In the rows, 100 means zero.
Turns, then the turns between two rows, first turn first; the first pair answered:
Z_171:
117  140  144  125  105  79  102  97 -> 117  85  122  132  80  74  60  99
95  83  90  95  103  113  105  81 -> 98  113  102  91  92  111  124  92
86  148  96  64  104  102  80  106 -> 87  115  85  68  81  96  54  112
103  119  118  116  110  83  114  97 -> 106  90  109  119  82  77  90  104
Z_436:
86  104  68  85  113  92  149  99 -> 131  70  133  126  79  101  94  93
111  53  108  134  105  91  98  101 -> 82  85  84  103  139  93  65  90
107  153  111  100  97  88  134  113 -> 125  141  139  114  87  93  100  108
77  96  78  96  136  105  110  74 -> 106  65  109  127  104  105  128  81
Z_881:
110  89  124  109  140  118  103  99 -> 112  90  126  109  139  117  102  100
101  112  106  78  127  117  73  94 -> 106  120  111  96  128  97  69  94
83  75  118  100  115  116  113  73 -> 91  89  138  99  104  123  103  78
104  95  85  101  87  95  61  136 -> 101  91  78  107  94  86  66  135
Z_983:
86  120  86  103  128  87  79  89 -> 86  118  87  104  133  88  83  86
86  94  82  70  99  117  59  99 -> 91  96  93  76  105  121  52  95
110  111  122  122  98  74  87  98 -> 111  100  125  127  111  81  98  89
104  68  109  89  47  136  137  115 -> 102  80  110  84  32  127  120  123

Each pair is two turns apart.
108  109  77  96  91  76  83  85 -> 102  113  72  79  107  96  96  80 : Z_171 Z_881
83  87  79  105  127  88  93  93 -> 93  73  84  117  98  80  108  105 : Z_436 Z_983
107  102  105  116  90  78  84  115 -> 94  79  82  86  94  111  99  112 : Z_881 Z_881
88  116  108  96  134  86  73  94 -> 98  79  100  111  114  85  139  107 : Z_881 Z_436
98  119  83  97  101  74  130  118 -> 129  91  130  128  98  89  95  102 : Z_436 Z_983
97  107  99  109  95  95  81  111 -> 94  101  91  112  104  91  85  107 : Z_881 Z_983
115  109  103  127  72  77  145  122 -> 108  118  115  117  118  97  41  83 : Z_436 Z_171
113  97  96  127  102  79  87  97 -> 110  104  95  124  121  86  108  90 : Z_171 Z_983
104  76  97  111  121  114  136  87 -> 95  87  78  95  92  100  145  109 : Z_983 Z_171
113  103  114  145  108  51  72  84 -> 117  118  121  143  99  48  82  92 : Z_171 Z_171
75  73  52  75  122  106  87  88 -> 103  51  71  104  69  89  123  114 : Z_983 Z_436
86  67  61  100  98  89  88  99 -> 87  127  95  72  118  124  121  98 : Z_171 Z_881
96  84  91  103  125  93  148  98 -> 112  97  127  103  89  95  53  104 : Z_171 Z_436
99  93  88  114  113  86  98  89 -> 105  101  107  88  95  121  86  98 : Z_881 Z_881
96  127  101  104  84  84  91  89 -> 88  104  76  104  89  81  111  87 : Z_171 Z_436
100  156  138  99  112  131  98  103 -> 90  95  109  107  143  138  59  74 : Z_171 Z_171
99  109  110  102  69  102  118  101 -> 92  96  92  107  83  92  127  96 : Z_881 Z_881
93  130  96  84  101  66  99  108 -> 106  128  123  100  122  78  93  90 : Z_983 Z_983
94  91  86  100  98  80  138  103 -> 94  103  97  72  72  105  117  114 : Z_881 Z_983
87  153  95  81  81  83  34  111 -> 77  54  29  99  86  74  95  109 : Z_436 Z_171
104  62  98  63  89  139  79  108 -> 121  138  150  90  112  115  87  103 : Z_171 Z_881
94  100  113  97  135  120  105  69 -> 89  87  88  92  112  108  144  91 : Z_436 Z_983
83  111  84  75  131  120  53  86 -> 88  121  90  105  137  85  51  85 : Z_881 Z_881
123  127  120  137  109  68  98  109 -> 126  69  107  140  117  86  83  94 : Z_881 Z_436
100  105  81  102  80  90  58  106 -> 103  128  106  110  124  106  72  82 : Z_983 Z_171
74  67  73  89  120  108  98  99 -> 92  96  113  105  126  114  143  99 : Z_436 Z_171
85  64  57  115  113  74  77  93 -> 88  71  73  73  86  122  57  103 : Z_881 Z_983
95  97  93  89  94  102  92  106 -> 95  104  100  91  110  107  92  97 : Z_983 Z_171
104  110  111  110  144  132  108  83 -> 97  95  85  104  124  123  146  101 : Z_436 Z_983
105  107  109  122  94  82  112  89 -> 102  100  105  123  107  86  107  79 : Z_171 Z_171
101  101  104  81  73  108  103  114 -> 96  115  107  79  108  117  119  99 : Z_171 Z_171
143  104  151  105  55  105  82  114 -> 141  62  144  119  106  126  83  76 : Z_983 Z_171
101  94  91  103  82  87  136  118 -> 103  107  101  90  66  96  117  125 : Z_881 Z_983
95  109  98  103  124  99  68  88 -> 97  97  82  108  86  84  126  115 : Z_436 Z_171
96  111  104  103  120  80  81  94 -> 104  77  99  113  106  87  121  101 : Z_881 Z_436
89  118  82  64  100  76  98  104 -> 114  95  108  89  69  78  122  114 : Z_881 Z_436
104  79  88  99  67  82  108  117 -> 99  90  87  99  86  74  65  105 : Z_436 Z_881
81  118  86  81  97  106  131  106 -> 106  119  128  97  71  110  109  110 : Z_881 Z_436
95  102  81  92  152  90  101  75 -> 109  132  111  61  76  113  105  117 : Z_881 Z_171
92  123  81  74  131  96  117  94 -> 111  129  107  87  72  81  82  119 : Z_171 Z_983
93  177  124  83  92  103  72  106 -> 93  147  110  134  153  70  104  75 : Z_983 Z_881
99  91  101  106  87  71  117  103 -> 84  107  86  90  103  71  107  99 : Z_436 Z_436
102  109  103  116  118  104  90  72 -> 107  131  111  106  83  102  112  97 : Z_881 Z_171
90  114  95  75  94  116  87  110 -> 100  127  109  105  103  87  79  104 : Z_983 Z_881
100  136  121  129  95  70  118  115 -> 73  101  67  111  112  66  69  103 : Z_171 Z_436
87  71  57  108  79  65  135  113 -> 111  111  120  81  35  108  97  128 : Z_881 Z_881
83  101  88  91  84  94  100  115 -> 79  89  86  93  108  101  88  99 : Z_881 Z_171
102  105  83  119  48  51  111  139 -> 90  84  69  73  44  107  120  139 : Z_881 Z_881
100  133  117  72  59  122  71  123 -> 89  147  89  116  90  50  95  119 : Z_881 Z_436
113  105  84  119  90  75  50  97 -> 93  116  54  106  128  78  111  92 : Z_983 Z_436
79  78  72  60  143  140  104  92 -> 105  64  110  80  127  146  58  86 : Z_436 Z_436
121  88  117  112  92  124  104  99 -> 118  83  108  108  99  126  119  97 : Z_983 Z_171
113  64  73  91  101  92  91  79 -> 123  99  94  86  60  83  112  108 : Z_171 Z_171
131  55  118  163  105  78  149  100 -> 109  64  78  138  64  55  151  132 : Z_983 Z_983
115  89  122  76  57  141  97  120 -> 109  119  130  72  104  153  124  100 : Z_171 Z_171
100  96  118  67  83  128  78  119 -> 105  130  128  87  81  94  92  129 : Z_436 Z_881
122  108  143  113  110  116  77  88 -> 100  68  89  109  140  109  111  76 : Z_881 Z_881
126  111  139  117  76  130  107  118 -> 123  69  120  141  101  113  72  97 : Z_171 Z_881
119  97  100  139  97  89  89  106 -> 101  82  78  118  127  115  108  92 : Z_171 Z_881
92  91  83  74  39  107  106  122 -> 85  71  82  86  124  127  62  66 : Z_983 Z_171
109  107  138  87  88  101  105  114 -> 108  71  124  105  100  90  78  101 : Z_171 Z_881
127  96  144  129  103  101  118  107 -> 113  79  108  116  99  100  154  115 : Z_983 Z_983
117  74  102  134  92  76  77  91 -> 90  146  86  97  108  72  102  103 : Z_436 Z_171
77  98  101  83  141  122  111  75 -> 88  107  120  86  114  124  147  93 : Z_881 Z_436
80  110  69  84  166  102  124  66 -> 92  43  50  94  84  84  66  95 : Z_171 Z_171
89  76  66  98  97  88  88  103 -> 93  78  75  79  79  112  102  114 : Z_881 Z_436
90  107  87  67  109  121  108  94 -> 105  100  110  77  100  125  74  89 : Z_436 Z_436
116  123  113  110  94  89  103  98 -> 108  102  95  111  116  91  123  88 : Z_983 Z_881
107  103  110  126  74  74  128  124 -> 97  79  83  121  90  78  140  117 : Z_983 Z_881
78  88  62  104  121  78  85  91 -> 95  75  88  119  109  81  59  88 : Z_436 Z_436
114  112  123  104  75  107  114  115 -> 114  105  112  125  94  85  125  107 : Z_983 Z_881
118  125  123  104  74  63  65  113 -> 97  111  79  113  127  46  114  96 : Z_881 Z_171
83  73  79  95  112  114  91  93 -> 92  65  82  105  88  106  104  106 : Z_983 Z_436
105  113  96  75  85  94  78  111 -> 104  108  98  83  108  96  66  94 : Z_171 Z_881
103  57  92  95  99  119  106  97 -> 92  66  78  85  110  118  109  97 : Z_436 Z_436
107  73  100  105  84  100  114  111 -> 102  86  105  95  109  110  72  91 : Z_436 Z_983
100  69  96  76  80  123  102  108 -> 111  72  117  88  104  132  113  94 : Z_171 Z_436
92  74  72  103  112  110  104  102 -> 99  123  103  92  101  120  124  113 : Z_171 Z_881
133  118  146  132  80  92  113  110 -> 133  59  126  141  85  100  99  96 : Z_983 Z_171
108  101  113  119  140  91  75  82 -> 121  84  121  136  122  88  107  91 : Z_436 Z_436
101  90  101  99  73  97  105  117 -> 98  86  111  91  103  125  89  95 : Z_171 Z_881
113  132  121  80  118  117  57  95 -> 106  111  98  87  135  121  150  97 : Z_983 Z_436
95  130  102  103  92  71  62  111 -> 79  111  66  83  90  86  128  119 : Z_436 Z_881
112  93  115  103  119  104  86  88 -> 117  84  114  110  109  101  114  95 : Z_436 Z_436
79  123  79  86  120  79  111  94 -> 109  66  105  127  105  85  112  85 : Z_436 Z_171
75  97  75  68  80  113  87  122 -> 101  64  104  104  76  119  133  116 : Z_171 Z_436
85  123  97  107  103  68  98  118 -> 76  105  76  92  98  81  111  122 : Z_881 Z_171
90  116  98  67  110  114  101  98 -> 96  128  101  101  118  73  98  97 : Z_881 Z_881
96  113  103  96  83  89  123  117 -> 100  123  118  95  85  92  89  111 : Z_983 Z_436
121  116  143  124  118  106  105  88 -> 113  93  122  112  127  123  137  84 : Z_983 Z_881
118  74  86  111  44  102  107  129 -> 89  128  82  79  138  125  65  86 : Z_436 Z_171
117  124  139  117  108  131  122  86 -> 118  78  113  116  53  121  118  111 : Z_983 Z_171
79  90  68  78  104  123  121  95 -> 95  120  105  74  76  133  120  110 : Z_881 Z_436
67  133  61  84  135  80  103  92 -> 112  54  98  143  107  84  130  87 : Z_436 Z_171
98  88  97  109  104  92  73  72 -> 106  107  111  107  67  83  83  97 : Z_171 Z_171
96  103  82  105  124  64  103  101 -> 104  111  107  62  97  119  86  109 : Z_881 Z_881
96  72  69  125  80  59  96  112 -> 99  126  94  117  84  59  134  119 : Z_171 Z_171
99  46  92  111  104  122  97  97 -> 118  80  129  132  88  104  73  103 : Z_881 Z_881
94  103  90  99  110  96  91  98 -> 95  114  98  92  100  102  97  105 : Z_881 Z_171
100  91  106  96  129  122  102  83 -> 103  93  107  94  123  127  112  85 : Z_881 Z_983
109  63  93  132  137  94  124  72 -> 97  59  75  116  141  99  109  70 : Z_436 Z_983
113  135  130  102  127  95  113  102 -> 120  89  115  105  64  83  96  130 : Z_983 Z_171
113  74  113  110  98  117  91  91 -> 88  106  86  89  126  107  86  88 : Z_881 Z_436
95  110  96  105  86  78  69  107 -> 94  83  80  114  87  72  99  107 : Z_881 Z_436
89  93  74  92  61  80  123  125 -> 110  120  125  110  65  79  71  114 : Z_983 Z_983
109  102  94  91  63  81  103  127 -> 116  112  122  98  87  94  62  105 : Z_436 Z_983
88  122  91  92  116  100  132  96 -> 86  138  91  87  99  89  112  107 : Z_983 Z_983
84  99  104  89  83  96  119  120 -> 80  72  95  94  104  97  82  103 : Z_983 Z_171
75  102  73  83  132  109  129  71 -> 107  57  99  115  80  106  142  87 : Z_436 Z_983
106  90  98  118  102  67  106  95 -> 102  120  106  107  114  70  96  93 : Z_436 Z_171
111  110  109  101  74  78  60  103 -> 122  85  128  119  118  102  85  72 : Z_983 Z_983
107  99  113  102  82  105  42  105 -> 92  108  85  100  128  104  153  98 : Z_171 Z_436
111  98  124  113  82  116  65  98 -> 101  87  109  109  130  129  100  77 : Z_171 Z_983
110  55  107  116  47  82  75  130 -> 62  114  63  65  117  87  51  111 : Z_983 Z_436
106  119  70  90  133  74  77  91 -> 108  117  78  96  141  79  79  83 : Z_983 Z_983
101  85  79  120  50  70  93  111 -> 81  94  56  98  76  77  64  99 : Z_436 Z_881
90  100  96  83  89  119  60  111 -> 100  91  114  95  111  133  69  94 : Z_983 Z_983
103  108  109  86  99  112  127  109 -> 105  112  109  106  105  86  127  108 : Z_881 Z_881
106  102  105  72  82  125  84  100 -> 110  96  107  109  109  91  63  83 : Z_881 Z_171
103  108  99  99  74  93  112  110 -> 105  112  102  106  76  84  105  109 : Z_881 Z_983
101  135  113  83  89  72  56  114 -> 100  98  110  94  137  89  49  79 : Z_171 Z_983
100  109  101  106  84  81  111  109 -> 94  110  99  106  116  88  117  92 : Z_171 Z_171
100  89  81  83  146  118  107  77 -> 111  62  76  96  101  107  139  102 : Z_436 Z_983
79  113  63  94  122  87  93  103 -> 113  103  106  122  68  81  108  125 : Z_171 Z_436
92  70  67  102  118  106  107  94 -> 87  94  64  93  88  89  78  113 : Z_983 Z_983
112  121  96  83  88  140  91  100 -> 106  150  85  105  100  95  109  102 : Z_881 Z_436
101  131  126  138  105  97  98  102 -> 108  97  119  143  74  97  96  113 : Z_983 Z_171
89  98  87  87  127  113  117  86 -> 102  122  104  97  79  85  121  117 : Z_171 Z_881
92  74  89  116  103  92  121  90 -> 83  94  81  107  109  87  128  93 : Z_983 Z_171
102  56  112  101  122  127  74  80 -> 109  74  132  89  94  136  68  92 : Z_983 Z_881
82  123  72  106  138  76  136  93 -> 89  128  99  108  142  86  59  79 : Z_436 Z_436
127  90  135  99  91  117  81  115 -> 121  67  119  99  106  128  115  108 : Z_983 Z_983
93  140  93  89  119  86  119  120 -> 128  98  131  120  84  97  119  123 : Z_881 Z_436
105  77  99  81  127  123  105  85 -> 115  87  120  83  118  127  104  90 : Z_881 Z_983
104  84  91  124  83  68  127  105 -> 107  85  110  83  60  121  114  112 : Z_881 Z_881
110  72  94  93  95  107  65  91 -> 112  77  94  110  99  87  66  90 : Z_881 Z_881
111  76  119  129  115  95  102  90 -> 95  60  87  103  108  105  121  101 : Z_881 Z_983
108  84  109  108  73  101  138  96 -> 106  96  107  101  56  90  121  107 : Z_983 Z_983
115  71  104  146  117  84  82  78 -> 99  93  88  120  140  100  143  80 : Z_171 Z_881
78  62  67  66  100  138  109  90 -> 97  91  113  83  121  148  145  80 : Z_436 Z_171
96  100  93  103  72  118  107  93 -> 100  105  101  103  70  117  96  92 : Z_983 Z_983
90  106  97  108  67  58  79  118 -> 69  96  65  86  84  69  96  114 : Z_436 Z_881
103  74  84  102  86  79  70  102 -> 114  88  111  120  117  87  131  89 : Z_171 Z_436
100  103  109  77  141  119  113  80 -> 110  112  121  86  124  112  137  94 : Z_881 Z_436
102  105  138  127  89  84  80  94 -> 97  115  140  126  109  88  88  86 : Z_171 Z_171
104  96  111  144  120  83  105  82 -> 101  66  104  122  119  117  94  75 : Z_881 Z_436
110  114  152  94  71  151  78  106 -> 115  103  142  166  121  86  110  86 : Z_881 Z_983
104  82  79  105  82  69  101  112 -> 106  89  96  80  65  101  90  117 : Z_881 Z_881
99  54  89  109  99  100  87  86 -> 94  83  99  77  92  126  68  90 : Z_436 Z_881
100  110  113  74  105  132  140  108 -> 114  89  133  86  99  141  122  101 : Z_436 Z_983
109  103  111  100  131  139  126  89 -> 109  127  119  99  131  131  115  92 : Z_881 Z_436
106  69  63  41  56  120  91  107 -> 146  109  147  90  62  110  53  89 : Z_881 Z_983
106  74  93  101  88  140  89  109 -> 94  118  89  82  106  141  112  111 : Z_436 Z_171
105  102  82  107  127  80  94  89 -> 120  103  97  118  106  76  119  102 : Z_436 Z_171
99  107  111  60  69  124  86  126 -> 107  110  130  90  98  109  46  104 : Z_171 Z_881
104  91  117  72  83  166  113  99 -> 97  92  110  67  88  165  120  100 : Z_436 Z_436
118  83  83  115  75  99  142  100 -> 121  86  107  112  106  122  68  68 : Z_436 Z_983
122  101  134  126  130  102  72  76 -> 122  138  135  121  102  86  127  109 : Z_881 Z_171
105  125  88  110  73  87  63  107 -> 120  107  118  130  114  112  76  75 : Z_983 Z_983
93  115  85  100  120  80  94  96 -> 100  81  84  99  102  100  126  102 : Z_436 Z_881
119  73  118  116  56  92  77  96 -> 99  82  79  100  67  83  142  107 : Z_436 Z_436
98  88  84  78  80  111  84  105 -> 98  100  94  96  121  107  74  82 : Z_881 Z_171
99  136  115  105  107  98  96  129 -> 82  99  69  96  106  91  94  131 : Z_171 Z_436
114  115  134  84  75  119  87  108 -> 116  94  135  90  100  134  116  91 : Z_983 Z_983
106  68  119  101  86  123  102  101 -> 99  67  103  93  75  118  107  111 : Z_983 Z_983
89  90  74  83  109  77  94  112 -> 95  103  100  69  96  100  72  114 : Z_881 Z_983
97  93  82  92  91  117  160  119 -> 99  125  95  89  58  98  128  138 : Z_983 Z_881
105  134  124  135  123  67  100  95 -> 73  101  57  103  125  72  126  102 : Z_881 Z_983
118  113  116  88  56  122  80  119 -> 102  142  106  72  84  121  75  112 : Z_436 Z_983
103  140  104  118  127  63  106  92 -> 94  126  80  106  93  50  78  109 : Z_171 Z_436
113  55  92  103  97  106  145  87 -> 111  55  99  95  118  124  82  65 : Z_436 Z_983
105  113  112  114  116  94  75  81 -> 102  136  110  107  95  84  111  100 : Z_881 Z_171
109  133  89  99  142  95  117  112 -> 107  75  67  106  133  94  78  103 : Z_171 Z_171
80  97  61  70  112  105  94  92 -> 94  145  95  73  88  97  103  110 : Z_171 Z_881
122  129  139  97  36  108  125  134 -> 90  154  98  66  64  105  143  136 : Z_436 Z_436
93  120  88  87  131  103  117  90 -> 118  86  105  110  96  102  139  101 : Z_436 Z_983
104  82  98  105  116  109  75  91 -> 104  120  113  101  119  110  118  98 : Z_171 Z_983
123  100  136  99  94  93  98  101 -> 120  84  122  108  110  88  117  93 : Z_983 Z_881
95  55  78  101  101  106  73  94 -> 99  49  79  105  94  105  92  98 : Z_436 Z_436
131  83  114  122  136  83  103  74 -> 106  91  76  97  149  81  115  78 : Z_436 Z_983
100  82  89  104  95  103  147  97 -> 118  112  130  106  74  106  122  106 : Z_881 Z_881
88  115  90  78  104  110  100  99 -> 111  99  113  105  81  98  117  105 : Z_436 Z_881
87  131  115  126  123  107  135  80 -> 109  100  132  144  64  100  91  98 : Z_436 Z_171
90  133  121  93  109  131  161  92 -> 81  52  85  102  132  137  107  65 : Z_171 Z_171
100  78  95  89  106  129  132  87 -> 96  124  114  73  105  134  101  88 : Z_881 Z_436
92  88  99  104  129  88  91  90 -> 97  120  118  81  102  106  112  111 : Z_881 Z_171
106  73  105  108  112  122  63  75 -> 108  76  104  123  116  104  62  75 : Z_881 Z_881
108  85  103  117  98  107  122  110 -> 102  94  93  109  81  96  114  125 : Z_983 Z_983
85  133  80  105  95  53  114  131 -> 90  74  67  123  99  58  123  121 : Z_436 Z_881
116  90  119  108  83  112  120  110 -> 102  120  113  86  99  115  75  103 : Z_436 Z_171
122  128  141  131  128  103  112  82 -> 110  100  115  108  134  131  150  80 : Z_983 Z_881
82  126  122  117  134  106  131  83 -> 72  134  104  91  81  90  59  112 : Z_171 Z_436
107  77  80  103  108  118  113  96 -> 113  83  86  103  80  112  115  112 : Z_171 Z_171
76  81  58  61  107  120  97  94 -> 102  62  80  89  57  103  127  118 : Z_983 Z_436
106  109  120  126  97  78  87  100 -> 93  110  100  117  108  78  129  105 : Z_881 Z_171
82  72  77  89  90  117  103  74 -> 92  102  103  87  61  113  74  88 : Z_983 Z_881
86  102  81  86  93  107  128  109 -> 92  74  85  88  85  117  86  101 : Z_881 Z_171
86  57  32  60  126  121  91  94 -> 132  141  129  115  86  72  30  110 : Z_881 Z_881
101  59  98  102  117  100  92  89 -> 101  62  102  85  103  120  94  94 : Z_881 Z_983
107  136  121  101  93  93  92  108 -> 101  82  86  112  99  84  68  96 : Z_171 Z_881
86  61  52  95  85  90  88  106 -> 86  80  65  69  66  118  93  116 : Z_881 Z_436
114  60  114  139  131  119  100  85 -> 106  143  134  109  134  121  82  94 : Z_171 Z_436
108  115  84  90  107  109  120  96 -> 107  90  74  95  107  109  103  90 : Z_171 Z_171
107  82  91  111  73  84  103  112 -> 96  80  83  100  126  106  117  86 : Z_881 Z_171
90  105  63  63  97  114  127  124 -> 95  113  85  62  103  124  57  110 : Z_436 Z_436
84  87  85  99  118  66  71  92 -> 88  95  107  69  97  108  58  98 : Z_881 Z_881
107  92  126  87  74  130  88  102 -> 105  84  124  89  99  140  96  87 : Z_983 Z_171
99  124  117  109  84  75  103  109 -> 89  67  86  99  99  93  81  92 : Z_171 Z_881
101  134  145  71  115  139  122  84 -> 120  81  149  87  58  130  77  101 : Z_171 Z_983
87  51  80  121  121  90  142  103 -> 96  38  101  124  125  103  84  87 : Z_436 Z_983
77  88  73  83  100  88  65  91 -> 89  98  102  84  100  104  51  85 : Z_881 Z_983
122  120  127  122  82  95  65  101 -> 100  99  77  134  121  64  84  89 : Z_881 Z_436
101  131  110  124  98  98  106  97 -> 105  98  101  128  72  94  91  103 : Z_983 Z_171
100  87  66  134  100  50  99  112 -> 97  102  72  129  103  48  74  111 : Z_983 Z_436
86  116  110  74  134  117  119  92 -> 88  101  98  71  64  98  105  128 : Z_983 Z_171
